Each row has a name. Each piece below is followed by the name of the row it came from, unless a question asks for something else. Each question is about the rows just above it. Places in a row count from 1.

J_889: [ 99 155 137  77 168 155 127 148 127  51 167 131 180 160 167 153 178 166]
J_959: [168 147 160 151 138 138 145 152 130 115 156 135 125 142 135 146 131  68]
J_306: [160 151 138 139 145 152 138 115 130  55 156 135 125 142 135 140 131  68]
Row and place where [160 151 138 138 145 152 130 115] starts: | J_959, 3
Which row holds [168 147 160 151 138 138 145 152 130 115 156 135 125 142 135 146 131  68]? | J_959
Row and place where [178 166] starts: | J_889, 17

J_686: [129 120 177 107 112 107 177 107 177 174 177 177 107 107 107 177 177 177
 177 107 126 107 107 107 109 110 107 177]
J_737: [114 144 120 151 106 145 119 155 119  97 109 113 138 146 154 109 116 110
 120 151 186 149 151 152 118 169 145 115]
J_196: [138 117 139 119 111 117 139 120 139 133 137 139 116 118 120 137 138 137
 139 119 134 118 119 119 112 124 117 138]
J_727: [120 128 120 128 128 128 120 127 120 121 120 120 128 128 127 120 120 120
 120 127 125 128 127 127 128 127 128 120]
J_230: [114  87 120 151 106 145 119  91 106  97 109 113 138 146 154 109 116 110
 120 151 186 149 151 152 128 127 120 128]
J_973: [141 111 140 110 118 111 140 109 140 142 141 141 112 110 110 141 141 141
 140 110 112 110 110 110 115 108 111 141]
[110 110 141 141 141 140] begins in row and place | J_973, 14
Row and place where [128 127 128 120] starts: | J_727, 25
Which row holds [120 128 120 128 128 128 120 127 120 121 120 120 128 128 127 120 120 120
 120 127 125 128 127 127 128 127 128 120]? | J_727
[119 134 118 119 119 112] begins in row and place | J_196, 20
[141 111 140 110 118 111 140 109 140 142 141 141 112 110 110 141 141 141
 140 110 112 110 110 110 115 108 111 141] | J_973

J_878: [127 121 107 136]
J_3: [135 135 135 135]
J_711: [124 129 140 133]
J_155: [104 188 141 154]
J_192: [121  86 130 100]
J_551: [104 188 141 155]
Repeated in J_3: | [135]
[124 129 140 133] | J_711
Which row holds [104 188 141 154]? | J_155
[135 135 135 135] | J_3

J_548: [127  51 106  75 179 117  46 136 157 206]
J_369: [ 47 178 195 152  63  74 184 116  91 132]
J_247: [150 120 181 108 181 115  64 153 112 190]
J_933: [ 76  82 157 117  82  75 179  46 106 206]
[ 76  82 157 117] begins in row and place | J_933, 1
Which value appears more than once in J_933? | [82]
The value that J_247 holds more than once: | [181]
[106  75 179 117  46 136 157 206] begins in row and place | J_548, 3
Where does [ 74 184] start? Give its row and place. | J_369, 6

J_280: [ 86 144 107 133 144 144 101]
J_805: [130 161 157 155 154 157 155]
J_15: [173 142 199 111 173 161 161]
Row and place where [144 144] starts: | J_280, 5
The value that J_280 holds more than once: | [144]
The row with [130 161 157 155 154 157 155] is | J_805
[173 142 199 111 173 161 161] | J_15
Row and place where [ 86 144 107] starts: | J_280, 1
[130 161] begins in row and place | J_805, 1

J_103: [137 127 114 130 125 112 137 155 136 118 114 152 120 108 114 142 130 133
 145 131 132 134 133 136 150]
J_211: [ 95 102 153 150 124 154 115 133  94 134 106  81 146 130 100 136 151  53
  83 130 138 153 127 119 130]
J_358: [114 126 124 111 159 136 107 133 114 146 155 129 143 114 135 110 121 114
 131 120 159 136 128 124 153]
J_639: [118 121  98 140 139  79 143 173 166  84 101 203 106  86 114 143 135 123
 152 111 161  88 119  94 153]
J_806: [118 121  98 140 139  79 143 173 166  84 101 203 106  86 114 143 135 123
 152 111 161 103 129 110 122]
J_455: [ 95 102 153 150 124 154 115 133  94 134 106  81 146 161 100 136 151  53
 135 134  97 127 128 156 123]
Repeated in J_639: | [143]
Repeated in J_806: | [143]

J_764: [115 173 116 123  87 121]
J_246: [180 116 135 150 177 186]
J_708: [202  95 139 100 177 186]
J_790: [146  96 111  98 117 137]
J_290: [174 205 132 100  92  83]
J_509: [173 116 116  88  92  83]
J_287: [133 113 113 175 119 139]
Where does [180 116 135] start? Give its row and place. | J_246, 1
Repeated in J_509: | [116]
Where does [173 116 123  87] start? Give its row and place. | J_764, 2
[116 116  88  92  83] begins in row and place | J_509, 2
Row and place where [116  88  92] starts: | J_509, 3
Where does [ 98 117] start? Give its row and place. | J_790, 4

J_802: [128 130 127 111 101 121 154 176 148 102]
J_157: [125 125 108 113 180 176 129 144 120 116]
J_712: [128 130 127 111 101 121 154 142 148 102]
Where does [111 101 121 154 176 148] start? Give its row and place. | J_802, 4
Which value appears more than once in J_157? | [125]

J_33: [120 159 124 153 147 120  96 109 173 111]
J_526: [131 130 125 117 115 126 145 137 107 131]
J_531: [134 188 123 122  99 110 119 129 123 109]
J_704: [119 131 119 149 138 114 142 112 139 134]
J_74: [129 144 122 125 112 118 146 130 112 130]
J_703: [127 122 124 122 120 116 122 124 134 122]
J_781: [119 117 131 148 169 134  96 117 175 118]
J_463: [127 165 127  99 110 177 127 128 126 127]
J_21: [118 128 127 155 165 127  99 110 177 119]
J_836: [142 167 136 101 106 136  97 150 123 102]
The value that J_463 holds more than once: | [127]
Row and place where [155 165 127  99 110 177] starts: | J_21, 4
The value that J_526 holds more than once: | [131]
Row and place where [122 120] starts: | J_703, 4
The value that J_33 holds more than once: | [120]
Where does [106 136  97 150 123] start? Give its row and place. | J_836, 5

J_269: [113 138 130 126 116 104 133 100 142 138 102 139 117 131 145 124 135 136
 124]
J_546: [104 116 139 131 111 130 101 117 103 135 110 154 114 145  93 114 134 154
  94]
J_438: [106 138 124 138 127 164  79 138  93 127 133 151 128 153  97 104 145 150
 102]
J_869: [122  97 139 138 144 128 112 131  84 137 130 137 110 135  67 132 127 139
  84]
J_304: [108 111 160 137 133  71 157  77 130 134  97 156  92 126 127 137 132 151
 109]
J_428: [138 144 128 112 128 174 103 175 109 118 156 124 155 128 100 115 126 124
 123]
J_900: [116 166 117 120 107 144 114 123 131 139 123 126 134 125 150 115 137 122
 135]
Repeated in J_900: | [123]
[103 175 109 118 156 124 155 128 100 115 126] begins in row and place | J_428, 7
Where does [133  71 157] start? Give its row and place. | J_304, 5
Where does [138 102 139 117] start? Give its row and place. | J_269, 10
[138 144 128 112 131] begins in row and place | J_869, 4
[138 144 128 112 128 174 103 175 109 118 156 124 155 128 100 115 126 124
 123] | J_428
Row and place where [ 71 157  77 130 134] starts: | J_304, 6

J_777: [132 164 185 171  98]
J_604: [132 164 132 185  98]
J_784: [164 171 164 106 164]
Where does [132 164 185 171] start? Give its row and place. | J_777, 1
Row and place where [132 164 132] starts: | J_604, 1
The value that J_784 holds more than once: | [164]
Row and place where [164 171 164] starts: | J_784, 1
The value that J_604 holds more than once: | [132]
[171 164 106 164] begins in row and place | J_784, 2

J_260: [150 171 130 104]
J_697: [169  75 118  79]
J_393: [141 141 165  53]
J_883: [162  77 111 128]
J_667: [128 109 123 114]
J_279: [132 132 132 132]
Row and place where [169  75 118] starts: | J_697, 1
Which value appears more than once in J_279? | [132]
The value that J_393 holds more than once: | [141]
[141 141 165  53] | J_393

J_909: [127 124 122 120 110 190  99 109]
J_360: [ 96 110 131 110  77 163 155 105]
J_975: [123 132 111 142 154 176  50 120]
J_365: [131 123 164 164 155 105 164 164]
J_443: [105 129 116 150 186 156  43 127]
J_747: [124 127 115 128 130 188  72 114]
J_787: [ 94 110 131 124  75 159 160 105]
Row and place where [131 110  77 163 155 105] starts: | J_360, 3
[124 127] begins in row and place | J_747, 1
Row and place where [124  75] starts: | J_787, 4
The value that J_360 holds more than once: | [110]
Repeated in J_365: | [164]
Row and place where [131 110  77 163] starts: | J_360, 3

J_855: [179 164  65  65 179]
J_930: [ 71 116  97 124 190]
J_418: [141  73  69 176 188]
J_866: [113  72 184 169 165]
J_82: [ 86 175 167  80 150]
[141  73  69 176 188] | J_418
[ 97 124] begins in row and place | J_930, 3
[ 71 116  97 124 190] | J_930
[ 71 116  97] begins in row and place | J_930, 1

J_978: [135 121 124 124 119 149 128 129 128 131 128 121 127 127 121 134 131 133
 113 129 114 130 130 129 129 117 140 128 116 129 131 131 129 118 125 122
 139 100 133 144 112 122 127 124 122 123 123 127 135 125 104 129 143 127
 134 132 133 149 156 125]
J_479: [115 124 127 117  99 150 129 120 127 114 126 131 137 131 129 125 131 133
 116 132 121 127 125 124 134 152 124 131  96 125 121 144 122 113 134 122
 133 123 128 128 153 110 129 124 112 134 127 138 135 122  57 134 141 132
 120 118 129 131 126 126]
J_819: [136 129 126 127 118 104 128 137 122 126 127 104 120 117 151 131 128 125
 139 153 107 132 125 127 104 108 130 126 130 128 135 121 125 124 126 129
 127 127 128 126 145 128 104 121 132 129 115 124 134 126 101 127 125 126
 120 113 127 136 153 126]
J_259: [110 128 129 118 128 112 129 128 131 112 121 130 127 103 108 123 129 122
 125 150 139 127 128 130 130 108 136 119 112 132 122 130 102 133 142 132
 121 130 130 127  88 124 128 125 124 116 142 125 133 120 125 122 135 129
 146 131 128 128 143 125]
Row and place where [135 121 125 124] starts: | J_819, 31
Which row holds [136 129 126 127 118 104 128 137 122 126 127 104 120 117 151 131 128 125
 139 153 107 132 125 127 104 108 130 126 130 128 135 121 125 124 126 129
 127 127 128 126 145 128 104 121 132 129 115 124 134 126 101 127 125 126
 120 113 127 136 153 126]? | J_819
[128 104] begins in row and place | J_819, 42
[110 128 129 118 128 112 129 128 131 112 121 130 127 103 108 123 129 122
 125 150 139 127 128 130 130 108 136 119 112 132 122 130 102 133 142 132
 121 130 130 127  88 124 128 125 124 116 142 125 133 120 125 122 135 129
 146 131 128 128 143 125] | J_259
Which row holds [115 124 127 117  99 150 129 120 127 114 126 131 137 131 129 125 131 133
 116 132 121 127 125 124 134 152 124 131  96 125 121 144 122 113 134 122
 133 123 128 128 153 110 129 124 112 134 127 138 135 122  57 134 141 132
 120 118 129 131 126 126]? | J_479

J_573: [120 134 193 122  46]
J_465: [ 83 137  92 166 138]
J_62: [147  92 147 118 147]
J_970: [112  92 147 118 144]
J_947: [ 83 137 147 118 144]
The value that J_62 holds more than once: | [147]
[112  92 147 118 144] | J_970

